Families of rows that turns and mirrors carry onto each other, the same ones carrying the whole set onto itself: the rest of each named row's family, in list order
4 families of 8 rows
K_865: [-10   0  12   2 -14   7 -28 -29   6 -21   7 -17 -24   0 -16]
K_831: [ 18 -27   5 -13 -40   5  -5  35  -4 -15 -33   5  15  11 -12]
K_694: [ -2   5   3   6 -12  12 -33 -41   1 -26  -4  -5 -14   6 -19]
K_297: [ 62  -8  10   6 -15  13 -17  -3  18 -25 -26 -16 -13 -12 -23]
K_702: [ 57   3  14  21 -17  13 -19   4  19 -18  -2 -17 -11 -15 -30]
K_504: [ 25  -8  29  29 -23 -15 -19  21  12  -6  -9  -1  11  34  15]
K_983: [-14  10  11  14 -16  25 -23 -30 -13 -18 -14  -8   8  -3   1]
K_541: [  5 -24 -26  -7 -35   9  -7  25  20 -27 -17  -5 -19 -13 -19]
K_296: [ 26 -12  -6  33 -15  -4  -9  14  31   0  17  -7  -6  22  14]
K_387: [ -1 -16  12  -9 -59 -10  -8  18  -3 -24 -25   6   7  -2 -14]
K_968: [  3  -7  13   6 -29  17 -28 -33   6 -26   5 -19 -17   1 -32]
K_990: [ 18 -15 -11  22   6  -1 -17  19  27  -6   4 -17 -10  30  10]
K_675: [ 56  -8  22  18 -11   8 -23 -12   7 -15   7 -16 -16 -11 -20]
K_8: [-12  -1   6   5 -16  30 -22 -31  -1  -2 -20  -7   7   8  14]
K_953: [-18   1  15   9 -25  15 -34 -26 -11   0 -12   0   7  -5   4]
K_580: [ 19 -13 -15  29  -5  -9 -19  18  25 -11   5   6  -6  35   9]
K_365: [ 17  -9  18  14  -6   0 -24  23   9   2 -18   4  12  40  17]
K_523: [ 21 -33 -31  -7 -31   6  -2  28  14 -17 -10 -10  -7   0 -17]
K_651: [  0 -19 -24  -4 -51   1   1  12  16 -18   2   0 -11 -13 -15]
K_173: [ -8  -5  14  17 -38  30 -27 -28 -11  -5 -13  -7  16 -10  -9]
K_790: [  1 -12  -3  -7 -42   0   1  34  -5 -32 -27   9   7  -1 -10]
K_823: [  8 -20 -32  -5 -39  -4  -6  23  11 -27 -12  13  -9  -4 -19]
K_409: [ -2  -7  10  -1  -8   9 -29 -36  11 -26 -14 -22 -19  18  -9]
K_918: [ 45  -6  23  29 -19  20 -22  -8  -8   7 -10  -4  17 -21   3]
K_352: [  4 -19   4 -13 -46  10 -13  29   1 -19 -39  15   4  -2 -12]
K_602: [ 49   5  16  28 -29  21 -24   7   2   4 -22   0  20 -21 -10]
K_755: [  8 -33 -14  21  -8   6 -17  16  26 -13   2  -8 -18  29  14]
K_718: [ 52  -2   5  13 -24  34 -10   2   5  -1 -33  -1  14 -22   1]
K_71: [  4 -27  22  14 -17   4 -20  23   7 -11 -21   7   4  39  19]
K_593: [ 50   9  15  27 -15  27 -14   0  -4 -14 -22  -3  14 -24  -5]
K_932: [ 61   4   6  20 -12  13 -24 -10  10 -21 -12   0  -8 -15 -25]
K_594: [ 12  -5  14  27  -9  -4 -12  30   9 -17 -11   3  10  38  18]

Same family as K_8: K_297, K_504, K_296, K_387, K_651, K_409, K_718
Same family as K_593: K_694, K_983, K_580, K_790, K_823, K_932, K_594
Same family as K_675: K_831, K_968, K_523, K_173, K_918, K_755, K_71

Families of rows that turns and mirrors carry onto each other, the same ones carrying the whole set onto itself: the rest of each named row's family, in list order
4 families of 8 rows
K_272: [  9 -14   0  10  13  -6   6   8  -2  10  -5 -14 -15  30 -32]
K_299: [-22  10  31  38  -1 -53  -9 -12 -12   7  -7  -8 -39 -14 -19]
K_566: [  1  -8  27  65 -17 -16 -38  17  16   0   6   5 -42  -1 -58]
K_963: [-21  -8  18  48  38 -25 -14  19   6 -10 -19  -8  -1  29 -37]
K_180: [-10  -2   5  47   7 -16 -27   0  47  29 -25 -23 -11  15 -57]
K_536: [-10  13  42  19   1 -50 -19  -9  -1  -5   9 -16 -16 -23 -32]
K_994: [-13  18  18  37 -19 -24 -54   2   2  16  -8  -6 -25 -19 -19]
K_356: [  5  -9  30  44 -17   2 -40  -1  34  10  -5  -9 -36  -7 -66]
K_615: [-17   6   9  42   9 -11 -17 -11  46  12 -16 -25   1  23 -58]
K_109: [ 11   0  37  52  -7  10 -42   2  17   7   2 -17 -37  -6 -58]
K_844: [  8  24  11  56   1 -37 -37   0  12  29 -22  -7  -9  -8 -35]
K_774: [-11  -2  31  61  12 -10  -9  -8  -9   7  27  -8 -28 -18 -49]
K_585: [-12   6  31  49 -26 -12 -41  -1  -8   2   1  -5 -39  -2 -71]
K_924: [ -6 -24  11  26  -5 -21 -12 -33  10  -6  -2 -31  -3  35 -45]
K_111: [  8  32  12  48 -12 -32 -35  -4   1  20 -20 -22 -23 -11 -43]
K_189: [-17 -29  14   2  15 -20   0  -4 -22   3 -13   2 -27  11 -35]
K_687: [  1 -35  -8  20 -15 -20 -26 -18  23  -5  -1 -22  -8  17 -30]
K_52: [-11  20  42  29  -1 -35  -6   5  17  14  15  -7 -34 -21 -22]
K_202: [-25 -23  43  39  10  -6 -18  -4  -3   7  17  -8 -52 -15 -33]
K_309: [-33 -16  19  48   7 -19 -14  -1   7  -1  19 -16 -36 -34 -51]
K_681: [ -6   9  15  50  21 -44  -6   5   2   1 -37   5  -7  24 -31]
K_609: [ -5 -42  23  20  -5   2 -27 -25  31  -7  -3 -17 -19   9 -42]
K_225: [-24  10  -3  49  14 -30  -3   4   4  -2 -33   5  -7  27 -39]
K_112: [-17  -7  13  39  15 -12 -11  21  23 -12 -30  -3 -16  33 -18]
K_525: [-47 -15   4  34   5 -19 -25  -4  26  10 -25 -31 -13  30 -47]
K_271: [ -3 -19   2   5   5 -11  -5  16  -9 -16 -16  -7 -20  21 -52]
K_210: [-22 -34  32  33  10  -2 -20 -14  -7  -2  12  -2 -36 -22 -40]
K_370: [-25 -14  14  34   9 -40 -19   1  44  23  -7 -27 -11  32 -45]
K_203: [ -7 -31  18   9   0   6 -24 -23  27   6   8 -15  -9  22 -35]
K_827: [ 11  16  19  35  -6 -33 -51  15  -9  29   0  -5 -17  -5 -37]
K_306: [-17   8  38  25  10 -55   0  -7 -14   8 -10   4 -30  -9 -32]
K_69: [-17 -24   9   7   3 -17  -3  -1 -12  -1 -11  14 -26  30 -25]

Same family as K_609: K_180, K_356, K_844, K_189, K_681, K_210, K_306
Same family as K_203: K_299, K_615, K_109, K_111, K_202, K_225, K_69
Same family as K_112: K_272, K_994, K_774, K_585, K_924, K_52, K_525

Families of rows that turns and mirrors carry onto each other, the same ones carrying the whole set onto itself: the rest of each named row's family, in list order
3 families of 6 rows
K_798: [-11  -3 -28  -2  18 -10  27 -10   1 -18  34 -43 -37  -1  -8  23]
K_108: [  4  -4 -33  17  34   4  31  11  -2   0  37 -42  -4 -12 -11  12]
K_311: [-21  13 -28  14  33 -12  10  20   0  16  -4 -33  22  -6  25  -1]
K_113: [-61 -12 -24   3  18 -35  -1 -28  -4  16  15 -20  -4  17  34  16]
K_274: [-23 -14 -37  -9  22  -7   8 -12  19 -19  10 -61 -22   1   6  15]
K_862: [-42 -10 -15  -9   8 -45  15 -28 -15  36  26 -11 -18   8  16   2]
K_592: [-23 -20 -42 -13   6  -4  -2 -21  14  -8  23 -48 -17 -20 -19  28]
K_672: [-43 -30 -31   1   5 -34  -7 -36   8   9  32 -27 -23 -11  -5  42]
K_21: [ -9   2 -34  18  41 -16  33  12 -14  30  21 -30  16 -22  11  -4]
K_134: [-37 -39 -19   9  14 -23  -5 -27  21   7  36 -36 -25  22  -1  25]
K_799: [-35 -12  -9  31  24 -29  -3   5   2  42  22  -8  20  16  17   9]
K_769: [-13  13 -31   9  15  -5   2  21  -3  22   5 -22  27 -28  -4  10]
K_948: [-27 -11 -21   9  24 -30  19  -6 -17  55  29 -10  15  -3  12 -10]
K_491: [-58 -11 -28   4   4 -30  -8 -29 -13  27  27  -2   8  -4  10  31]
K_40: [  2  -7 -33   7  17  -9   3  14  17   5   9 -46  -4 -35 -21  21]
K_667: [  3 -15 -22  20  29   0   5  22  25   7  17 -49   1  -1 -11   8]
K_459: [-29 -16 -14 -11   1 -25  14 -28  -2   6  41 -22 -38  18  -8  17]
K_929: [-34   4 -19  25  14 -36  -3   5 -10  40  13   0  21 -19   9  24]

Same family as K_862: K_798, K_108, K_21, K_948, K_459
Same family as K_40: K_592, K_672, K_769, K_491, K_929

Families of rows that turns and mirrors carry onto each other, the same ones carrying the whole set onto itself: the rest of each named row's family, in list order
4 families of 8 rows
K_157: [ 19   3   8   0  37 -45   9 -24   5  13  17  39  28]
K_91: [  1  21  26  19  40  -3   2 -29  32  17  -1  49   2]
K_871: [ -2  40  -3  14 -10  15  11 -23  46   8  17  25  -7]
K_543: [  0  31   7  44   7   2   5 -34  47  -4  41  36   3]
K_876: [ 17   4  21  -1  38 -43  -7 -18   5  14  21  33  22]
K_186: [ 15   5  -4  22   1 -44  -4 -15  34  -6  57  21  28]
K_304: [ 18  14   2  24   6 -38  -3 -22  20  -8  64  20  24]
K_909: [ 16  -6  -3 -12  23 -44   5  -5  16   3  26   3  25]
K_471: [  3  20  12  19  38  -7  17 -34  31  17  -4  54   9]
K_647: [  7  43  -2  32  -2   4  15 -35  43   5  29  46   3]
K_478: [  6  19  -6  17  -7 -13   4 -16  33 -11  56  -6   9]
K_110: [ 10  30  15   5  29  -8  10 -29  24  24  -7  56   5]
K_887: [ 16  -4  15  -3  35 -48  -8 -11  19  15  15  35  26]
K_760: [ -2  23   2  42   2  -3   4 -26  61  -2  35  37   7]
K_597: [  8  21  -8   9 -18 -16  -2  -8  45  -3  50  -1  11]
K_367: [ -8  22  -2  24  12  14  18 -23  59   1  10  19  -3]
K_348: [ -5  30   6  13  -2  15   3 -15  59  11  12  18  -6]
K_490: [ -2  13  21  18  35  -8   1 -21  47  19  -7  50   6]
K_255: [  3  13  19 -17  24  -9  -4  -6  34  26 -11  21   3]
K_574: [ 17   5   5 -20   8 -39  -9   1  20  13  27   2  20]
K_289: [  3  29  -5  42   7  -2  20 -38  45  -3  35  42  11]
K_756: [  1   4  12  -7  40 -12  11 -13  32  17 -15  22   7]
K_270: [  5  26  13 -15  20  -3   6 -15  24  26 -14  32  -1]
K_260: [ 21  14   2 -26   8 -39  -1  -6   4  16  20  13  17]
K_221: [ 27  15   6 -10  22 -47   2 -19   1  16  22  39  25]
K_430: [ -8  29   8  22  10  19   9 -24  49   3  15  15  -9]
K_279: [ 15   2   7 -15  20 -38  -4  -7   6   5  31  -2  18]
K_193: [  1  12  21 -10  37  -5   2 -14  22  19  -9  18   0]
K_385: [  6  12 -16  20  -5 -19  12 -15  44 -12  50   0  16]
K_410: [ 15  28 -14   4 -22 -21   4 -14  27  -2  51   7  13]
K_126: [ 23  28 -10  18  -9 -34   8 -26  21  -3  58  30  22]
K_160: [ 19  12 -10  23   6 -41  12 -28  19  -6  56  27  30]

Same family as K_193: K_91, K_543, K_876, K_304, K_478, K_430, K_279
Same family as K_186: K_909, K_887, K_760, K_367, K_490, K_756, K_385
Same family as K_160: K_157, K_471, K_597, K_348, K_255, K_574, K_289

Families of rows that turns and mirrors carry onto each other, the same ones carrying the whole set onto itself: the rest of each named row's family, in list order
4 families of 4 rows
K_743: [ -6   6  30  -2 -26 -16  -3  12 -13 -18  12   4  -2 -11  11  -6  -9   3
 -40 -31  40  -7 -21 -19   0  11  -9]
K_950: [ -8  23  47 -21  -4 -13 -20  42 -26  13 -12   7  -2   6  -1  13  29  -1
 -11   9  14 -33   1  10 -33  -4 -27]
K_79: [ 18  11 -30  -3  -6 -44 -34   9 -28 -16  -2  -7   2   6   7   0   0  17
 -30 -61  19   5  11  33 -34   4  -7]
K_265: [ 11  -4 -18  -7   5 -59 -59  52  -1  38   3   5   5   3   8   3   8   5
 -22 -37  30  -2  24  15  -2  10 -27]
K_280: [ 25  19  -6  -8   5 -54 -53  55   6  46 -11  -4   6   8  20  -7   8   3
  -2 -20  38 -18  30   0 -18  10 -26]
K_18: [  3  20  18   2 -13  -6 -15  22  -6  -8  15   4 -10  11  15  12 -13  32
 -54  -5  47 -14 -37 -14 -14  -7 -12]
K_969: [ -4   5  40 -21 -19 -13 -35  55 -35  25 -15   3  -7   7  20  20  19  13
 -18   5   0 -33  -1   8 -21   6 -25]
K_610: [-10  -2  41  -8 -30 -19 -15  39 -33  12   0  21  -8   7  20   6  25  15
  -4 -12   1 -24   5   2  -4   7 -36]
K_794: [ 31  33 -21  19  -3 -38 -20   5  -4 -21  -9  -8  -2  16  19  -5 -10  23
 -20 -52  28  -5   5  25 -42  -7 -11]
K_382: [ -2   8  28   9  -7 -16 -13  16  -6 -23  -1  -3  -7  -5   9  17 -20   8
 -60 -20  36 -13 -37  -6 -16  -3  -6]
K_493: [ 28  13 -14   5  17 -46 -59  36   2  44 -25   4  10   5  17   4  -5   0
 -11 -29  31   5  14  18  -5   7 -26]
K_305: [ -4  18  30 -11 -18 -11  -8  28  -6 -20  22 -12   5   2  11   4  -5  19
 -52 -12  38 -24 -25 -25 -16   6 -20]
K_317: [ 20  25 -17  11  18 -48 -18  10  -1 -12 -17  -7   1  22   9  11 -13  26
 -14 -38  11   7   7  16 -51   4  -1]
K_737: [ 26  13 -35  10   9 -38 -37  12 -18  -6 -16 -17  16  15   8  -6 -15  24
 -16 -40   9  -2  10  19 -42  13  -1]
K_482: [ -3  19  51 -18 -26 -16 -14  41 -23   6  -7   8  -6  11  18  18  27  10
 -20  -1  17 -19  -7  13 -17  -8 -49]
K_640: [ 40  25  -4  -8  11 -37 -63  37  -2  43 -10 -11   7  12  18   1  -5   5
 -11 -13  32 -10  25  12   3  -1 -11]

Same family as K_18: K_950, K_317, K_640
Same family as K_610: K_743, K_79, K_265
Same family as K_969: K_280, K_794, K_382

Families of rows that turns and mirrors carry onto each other, the same ones carrying the whole set onto itself: the rest of each named row's family, in list order
4 families of 8 rows
K_77: [  1  -7 -19 -11 -20  -2 -15 -15  33   7 -27   7]
K_261: [ -9 -27  12   8 -14  -4  -7  -9  27  -2  -1  29]
K_63: [  2 -39   6  -2  12 -12   9  -2 -29 -14  10  -1]
K_520: [ 15 -15  -2  11  21 -26  13  -3 -37  10  -2  -1]
K_690: [-20 -16  16   0  -2   8 -26 -10  23  -1 -15  21]
K_581: [ -3 -10 -19 -10 -21   0 -13 -11  32   5 -25   8]
K_848: [-20 -13   6  -2   6   0 -19  -2  24  29 -24  27]
K_797: [  1 -13 -20  -8 -24  -3  -8 -11  33   5 -23  11]
K_333: [  9 -36 -18  17 -11  20  14  11   8  19 -11  16]
K_377: [ -6 -13  -7 -12  19  -7  27 -11 -16 -10 -12 -30]
K_421: [  0 -14  -8  -9  17 -13  28 -17 -16  -7  -9 -30]
K_398: [ 29 -21  -5  23  12  -4  28 -24  -5  28  -9  -8]
K_569: [ -2 -11  -6 -11  20 -10  24 -17 -17  -7 -13 -31]
K_992: [ 19  -6  -9   6  13  16 -21 -25   7  35 -36  -6]
K_583: [  4 -10 -19  -8 -22  -5 -10 -16  33   7 -24   9]
K_605: [  7 -19  11  -9  27 -14 -15 -25 -30  -3  -6 -16]
K_891: [ -7 -20 -11   3   8  37 -13   7   4  20 -33   4]
K_627: [  4 -34  -7  20   8  16  35   9  -7  12  -6   1]
K_606: [  7 -18  14  11 -10 -17 -13 -30  28   7  -4  23]
K_431: [  0 -20  -3   7  20 -14  14  14 -39   2  -2   3]
K_170: [ 35 -24 -15  20  -6  -1   7 -22  11  34 -15   8]
K_150: [-12 -17  -1   5  26  35   8   6 -11  13 -27 -11]
K_319: [ 18 -30   8   1  15 -25   3 -24 -28  -4   7  -7]
K_678: [ -6  -7   7   2   5 -12 -21 -19  25  37 -23  24]
K_758: [ 14  -3   1   9  31  13   0 -27  -9  29 -30 -22]
K_499: [-10 -28  10 -11  24   0  -9  -4 -32 -15  -4 -10]
K_697: [ 10  -5   1   4  31 -20  -2  -8 -40  13 -13  -9]
K_607: [  0 -18   3   9  -4 -19  -5 -13  27  35 -12  32]
K_828: [-15 -23   3   5  -5  -7  -5   3  26  26 -13  35]
K_791: [ -5  -9   1   0  31  -7  -1   9 -41   4 -14  -6]
K_976: [ -4  -7  17   2   1  -6 -30 -31  24   8 -17  16]
K_902: [ -4 -16  -7  -9  16 -10  31 -12 -16  -9  -9 -28]

Same family as K_377: K_77, K_581, K_797, K_421, K_569, K_583, K_902
Same family as K_170: K_333, K_398, K_992, K_891, K_627, K_150, K_758
Same family as K_697: K_520, K_848, K_431, K_678, K_607, K_828, K_791

